In the rows, 128 means zero.
Turns, then the turns between two rows, first turn first; the first pair answered
turn D:
[147 150 162 188 140 133 103 147]  ->  [169 146 102 135  58 142 122 130]
[133 139 141 152 133 143 120 140]  ->  [136 133 114 131 105 147 134 133]
[102 120 104  89 126 138 131 105]  ->  [ 94 125 143 125 174 132 115 117]
turn J:
[140 123  86 113 102 123 127 116]  ->  [155 133  96 133 120 128 108 104]
[ 90  95  86  66  81 120 170 148]  ->  [184 160 128 185  77 152  83 130]
[ 89 100 156 139 153 105 128 162]  ->  [103 107 164 162 128 114 119 175]
turn B:
[132 133  88 108 127 108 152 105]  ->  [115 127  96 104 132 101 160 115]
[114 116 150 155  93 102 139 169]  ->  [122 123 167 167 164  99 121 134]
[113 108 110 118 106 160 165 156]  ->  [106 114 130 124 179 151 152 133]
turn Y:
[178 153 112 149 104 144 115  88]  ->  [153 147 145 164 173 134 109  94]
[106 126 146 126 166 119 134 133]  ->  [109 118 115  94 123 122 151 128]
[106  95 116  56 193 104 139 108]  ->  [157 114  70  57  84 127 133 110]

Between the rows of a pair lie 2 to 3 turns.
[148 143 129 129 167 110 105 123]  ->  [132 129 126 129 102 111 125 173] => B B Y
[134 136 136 163  96 135 120 148]  ->  [134 140 150 167 144 132 109 130] => B B
[ 91 123 143 107 230 101 128 106]  ->  [177 161  95 146  36 141 106 142] => Y J
[132 147 177 202  92 133 106 181]  ->  [ 77 115 183 148 204 108 132 150] => B B Y
[ 82  91 149 102 188 113 148 137]  ->  [140 117 114  95 192 128 115  69] => Y J J
[145 175 152 222 125 132  81 147]  ->  [167 176  81 134 154 130  85  48] => D J
[159 145 116 139 175 137  81  65]  ->  [101 103  84  81  66 131 155 138] => Y J
[ 97 105  94  57 160 104 152 114]  ->  [ 81 106 158 136 146 102 141 198] => J B
[172 134  95 116  45 140 135 115]  ->  [ 87  92 114  64 156 108 179 115] => Y Y Y
[143 160 128 163 138 129  78 156]  ->  [ 89 124  95  79 140 110 131 152] => Y Y
[ 85 104 132 112 103 111 176 151]  ->  [101 123 169 164 167 111 138 143] => J Y
[108 110 110 114 119 125 146 140]  ->  [126 119 103 109 137 130 136 110] => J J Y
[160 126 116 133  35 132 147 151]  ->  [164 138 159 151 203 115 106  87] => B B
[110 118 120  85 184 124 137  83]  ->  [180 154 107 131 121 147  98  78] => B Y
